One vector is turned by the same rotation once a step. Each row is the vector after some number of steps, and that number follows the row.
The counts run from 0 to 532.
[124  81 119 154 133 164 109  73  72 108 100 150 160 138 112 104 182 130
 116 135 147 117 172 116 138 142 125 103 122 178 140 137  96 141  88 102
 160 124 123 158  98 161  80 112 155  80 108 163 129 114 114 137 134 105
 170 129  99 102 117 130 132 177  68 108 102 145 145 121 114 123 149 134
 140 115 107  78 136 105 119 123 165  78]
141
[160  83 114 167 134 162 157 102 133  90 109 120 192 152 142 106 209  88
 132 110 138 129 133 110 121 126 146 133 116 147 157 136  86 160  82 112
 168 124 122 159 119 128  79 128 144  68 152 124  93 149 137  91 129 103
 148 114 126  85  95 147 145 151 116 102 148 144 129 109 103 113 122 144
 139 117  96  85  78 151 108 173 115  93]
10
[130 140  96 124 117  98 128 120 110 110 150 129 141 163 154 149 186 130
 127 112 145 125 132 140 137 162 114 123 126 183 157 131 112 143 109 147
 132 154 148 161 130 140 138  95 114 132  78 111 128 156  98 148 118 124
 144 112 116 175 169 158 119 194 113  85 114 109 129 127 143 125 129 152
 176 145 177 100 165  93 145  86 185  87]
46
[ 93  90  85 127 148 152 147 105  89 104 101 159 133 162 137 116 179 141
 145 119 165 135 174 123  82 133 121 114 142 152 132 127 124 139 128 116
 172 157 132 162 137 185  97 132 115  86  96 100 126 134 107 137 114  93
 132  97  82  97 109 147 112 149  90 108 134 143 177 127 154 129 130 148
 154 130 145  74 156  85 136 165 149  89]
439
[ 98 125 134 119 130 124 148  95 128 129 143 121 192 157 183 169 206 121
 114 131 151 105 151 128 141 125 146 118 127 182 145 131 109 126  77 127
 158 128 133 148 120 142 114 134 136  70 114 149 109 131 142 149 108  47
 155 109 113 132 132 140 113 135  97  84 121 144 154 101 181 127 128 123
 110 102 124  87 155  90 126 124 165  85]
316
[119 146  79 137 123 148 143 113 171 128 118  88 126 157 125 121 173 127
 117 125 134 135  71 117  93 117 122 126 117 138 166 115 107 155  79 185
 165 148 128 138 147 137 165  92 146  75 120 109  79 163 117 100 146 116
 133 146 112 116  95 176 119 132 175 112 151 128 108 157 135 105  97 140
 115 116 137  89 105 125  95 174 163 103]
113
[ 96 121 141 124 111 110  84 102  95  98 169 110 132 108 120 132 143 117
 104 123 156 131 190 109 129 139 113 119 124 171 139 110 108 138 112 137
 173 126 148 174  91 163 145  75 151 110  98 158 115 130 101 140 137 137
 151 144 109 116 138 148 100 163  78  85  91 134 129 122 128 128 132 119
 137 124 174  89 169 116  96  91 177  72]
34
[116 103 121 135 124 108 112  88 103  82 160 142 177 120 137 140 179 114
 132 125 115 114 167 106 131 138 139  83 120 165 144 118 108 122 103 106
 147 149 141 175 108 146  63 114 135 131 102 149 108 160 127 146 103 108
 147  96 109 149 152 162 121 161  57 107  93 128 129 119 137 132 149 122
 160 144 152  79 153 106 144 101 145  86]
286
[102 132 114 109  98 126 137  98 114 115 170 144 178 154 139 158 198 148
  99 134 135 107 158 109 129 113 144 105  99 187 173 116 115  87  90 155
 127 175 138 137 114 165 139  94 163  87  97 168  84 153 149 109  84 124
 129 106 103 133 109 177  96 129  71  91  91 149 136 118 162 128 114 112
 127 125 124 105 145  96 142 106 158 115]
423
[156 122 114 157 124 153 152  79 148 150 125 121 160 179 151 138 214 104
 108 101 131 120  98 141 134 136 134 136 116 175 177 164  93 162  74 151
 151 126 115 130 130 116 143 119 166  62 135 130 113 136 133 104 144 135
 159 148 107 121 106 156 129 171 149  86 158 131 121 122 138 102 116 146
 125 114 105  95  77 126 108 140 165 107]
505
[124 139  99  87  87 124 133 109 109 114 173 132 173 156 145 170 208 165
 132 149 147 113 142  99 116 127 161 116 120 171 196 134 123 111 101 167
 105 151 131 136 115 168 109 105 156 106 109 134  81 159 176  91  65 121
 106 103 132 133 121 159 125 138 114  86 128 125 138 113 173 132 137 137
 138 134 123 126 112 108 139  99 138 116]
240
[ 58 127  98 109 128 135 100 127  97  84 148 123 124 127 105 122 172 139
 129  97 139 135 163  95  80 161 136 105 148 148 147 127 108 156 129 126
 168 141 122 148 110 185 117 126 117 117  85 132 132 138  92 174 149  83
 138 125 106 121 159 170 122 169 131 103 115 131 123 163 142 121 145 102
 156 135 160  79 186  98 126 128 175  89]
528
[120 109  94 138 137 145 148  98 105 147 134 163 119 135 141 109 124 119
 165 106 173 170 159 143  71 110 119 140 124 167 142 114 145 167 111 161
 179 151 153 154 125 151 156  97 119  99 114  96 135 137  91 108 124 169
 124 120  72 112 115 138  86 171  92 103 144 148 147 139 156 116  92 167
 136 151 179  79 113 117 111 139 135 104]
306
[104 116 110 100  66 165  78  89  91 142 132 131 130 125  97 113 141 126
 120 125 131 124 162 104 104 122 127 102 112 164 145 104 116 159 104 161
 152 120 132 129  87 151 128  77 167  83 113 182  88 128 135 136 124 137
 148 132  88 123 142 140 107 168  93 134  93 132 137 149 164  95 158 114
 138 135 170 105 123 124  89 110 153  90]
473
[ 84 124 110 130 143 130 133 130  95 133 146 105 128 155 135 153 164 103
 108 102 164 121 141 148  92 154 137 153 137 180 147 157 115 172 103 148
 186 110 124 134 119 148 181 104 134  83 101 110 144 108 109 134 161  97
 171 139 111 133 141 134 107 173 142  72 142 120 129 153 163 113 119 157
 123 107 133  96 146  93 126 138 202  89]
259
[102 133 111 159 128 149 160 122 122 129 149 123 164 155 139 148 191  99
  74  98 131 124 121 137 103 139 140 138 128 182 178 172  91 137  76 150
 165 137 120 108 141 129 178 130 125  82 109 139 139 116 126 113 163 116
 171 127  95 124 138 164 116 161 130  81 145 146 115 149 130 104 135 121
 143 116  82  88 139  98 157 144 184 116]
454
[114 128  96 113 109 137 151  98 108 119 138 149 176 179 150 146 205 151
 130 127 142 106 150 123 111 118 154 126 115 179 172 146 132 125  97 136
 111 143 131 126 126 172 107 126 143  85 110 141 123 123 166 111  72  87
 136  86 109 120 135 134 128 139  86  87 138 140 155 126 184 132 135 140
 140 133 102  90 140  74 159 129 158 113]
1
[ 91 101 157 129 124 119 122 109 113 100 178 106 140 105 164 143 148  77
 174 100 153 134 162 127 103 137 171 138 138 141 140 131 137 209 130 113
 190  91 145 160  59 138 119 126 116 110 135 116 136 132 121 126 149 150
 119 133 107 120 131 146 133 164 135  95 123 146 127 127 180  99 138 113
 139 129 198  80 110 135 101 117 122  72]
268
[105 116 131 114 108 111 139 116 124  79 194 112 189 115 152 143 157 107
 116 137 152 148 172 111 115 108 143 123 116 173 143  91 124 107 107 132
 165 148 143 181  92 151 111 105 133 123 111 136  78 148 138 114 105 136
 113  99 109 128 122 157  86 108  57  92  98 167 142 114 154 129 106 114
 127 142 153  86 137 134 115 121 134 105]
167
[129 103 118 157 114 154 106  92  71 131 143 166 127 129 114  96 153 117
 137 113 135 133 176 122 113 150 114 115 124 186 156 152 118 172 100 125
 170 135 139 143 108 150 121  95 132 109  99 159 149 127 115 134 141 176
 168 126  69 128 151 142 117 196  87 104  94 141 116 146 132 109 157 137
 162 151 148 102 136 111 144  98 162  92]
336
[ 89 136 104 101  96 129 125 151 111  73 192  73 166 129 119 148 192 150
 108 108 146 123 129  73  77 154 175 138 118 158 189 149  91 148  89 164
 136 131  95 115  93 167 129 114 137 103 100 118 100 140 152  82 128 115
 113 100 127  99 124 165 131 130 162  87 145 131 106 163 108 116 126 111
 135 137 101  96 143 121 152 134 140 118]
151
[111 149 110 114  51 113 114 122 125 114 174 124 130 122 134 137 185 138
 137 103 104 119 110 109 114 143 161 120 118 173 194 160 110 180 104 178
 121 148 128 115  95 146 145 101 130 139 108 145 114 151 143 114 126 166
 125 120 108 147 151 175 142 174 166  92 124 114 106 145 152  96 151 122
 162 154 173 132 118 114 152  89 141 108]
284
[139 156 124 123 120 107 113 109 153 137 141 109 132 169 177 164 196 114
 147 108 129 118 102 135 145 156 143 116 122 167 164 131 113 159  96 147
 152 140 155 163 126 133 148 110 120  91 114 129 120 167 105 141 123 121
 157 147 141 159 142 148 128 187 143  72 128  99 132 108 166 103 127 149
 147 117 204 112 130 102 108  97 172  61]
178
[111 113 103 124  99 123  96 110  60 106 173 132 147 130 133 141 138 110
 122 112 152 140 164 125 103 135 136 113 138 192 155 134 126 170  98 150
 157 123 115 138  73 145 131  93 122 123 102 139 135 117 129 128 126 161
 145  96  88 153 179 129 117 187  70 100 118 127 136 156 156 115 134 142
 164 155 142  76 161 116 152 103 173 105]
153
[154 127 109 148 127 115 159  93 100 114 177 151 164 162 146 149 182 144
 150 109 170 146 153 122 118 151 148 149 109 183 177 156 109 137 103 148
 130 151 142 145 122 153 147  98 124 115  97  98 133 130 117  71  97 182
 129 105 123 127 105 152 105 171 107  60 157 126 133 103 119 133 132 165
 141 161 115 122 114  95 158 111 138 113]
437
[122 120 105 163 153 144 145 100 116 122 111 145 115 153 111  96 194 135
 145  96 148 138 131 113  86 160 123 140 130 138 152 163  83 148 110 131
 192 142 148 146 160 159 149 101 136  99 114 109 135 134  79 106 158 138
 138 153 109  85  93 180 131 164 169  88 134 136 124 123 107 114 130 143
 120 139 140 102 117 106  95 149 150  87]
382
[132 104 137 110 121 141 144  93 144 112 154 106 175 137 171 146 187  98
 161 137 162 134 147 118 114 103 162 146 117 137 158 104 130 154 107 132
 166 108 142 175  82 133  88 117 147  71 142 124  67 144 156  97  87 129
 111 119 135  89  86 133 134 127 114  92 141 162 149 102 187 119 107 139
 114 122 149 100  84 146 102 134 101  85]
312
[104 130  91 129 137 122 143 128  92 128 112 126 137 173 166 154 175 121
 110 121 161 126 150 152 120 130 119 133 135 199 140 115 120 158 110 148
 160 152 139 132 113 153 150 116 130  88  94  98 130 123 111 160 134  80
 165 125 101 148 149 133 108 162 100  80 145 108 160 145 184 113 110 161
 164 128 150  84 163  85 151 131 205  91]
498
[100 108 116 109 100 162  95  83 102 125  93 118 129 142 107 111 173 147
 137 146 149 117 161 104  90 133 142 123 141 153 170 126 119 164 109 147
 150 110 127 135  93 176 106 115 164  54 130 151  96 122 156 124 111  77
 134 145 113  69 106 115 146 142 153 119 115 139 159 136 173 120 147 130
 110 101 132 122 106 103  89 143 161  66]
384
[ 95 113 137 147 144 130 144  84 118 103 150 128 180 143 176 165 191 103
 111 122 146 117 168 139 153 124 144 134 123 168 146 147 100 124 103 109
 144 129 128 144 102 147 103 138 135  75 129 168 125 126 138 153 125  94
 153  95 103 110 136 154 135 143  72  79 109 154 146 102 160 111 145 110
 132 114 123  83 148  96 137 133 157  85]
512
[ 84 134 115 127  96 141 119 113 150  96 164 106 117 115  98 113 163 148
 108 107 142 126 121  94  79 161 129 117 109 142 167 149  93 128 114 176
 167 154 124 138 124 167 179  86 150 117 100 141 104 147  98  99 153 161
 128 148 105  90 103 197 107 137 157 103 115 142 101 154  92 126 126 108
 118 136 135 111 140 110 100 142 149  97]
471
[ 87 146 107 123 158 116 177 142 130 105 157 118 148 171 142 140 204 128
 111  99 162 132 110 108  86 141 139 150 145 152 148 149 106 145 101 146
 171 164 124 149 147 165 168 128 112  80  92  65 115 142  98  98 138 109
 123 124 128 113 110 179 118 124 173  77 167 138 125 134 130 131 111 133
 130 133 121  94 137 100 140 168 156  99]
62
[ 96 116 123 137 106 157 117  89 151  70 125 105 141 120 116 106 202 125
 124 115 122 118 138  73  95 139 153 114 126 115 154 128  94 156 118 116
 172 123 131 154  92 143  80 128 146  84 137 157  94 145 142 109 132  87
 125 132 120  73  94 168 152 129 172 107 133 143 124 122 120 113 150  92
 125 114 123  84 104 130  83 153 120  80]
521
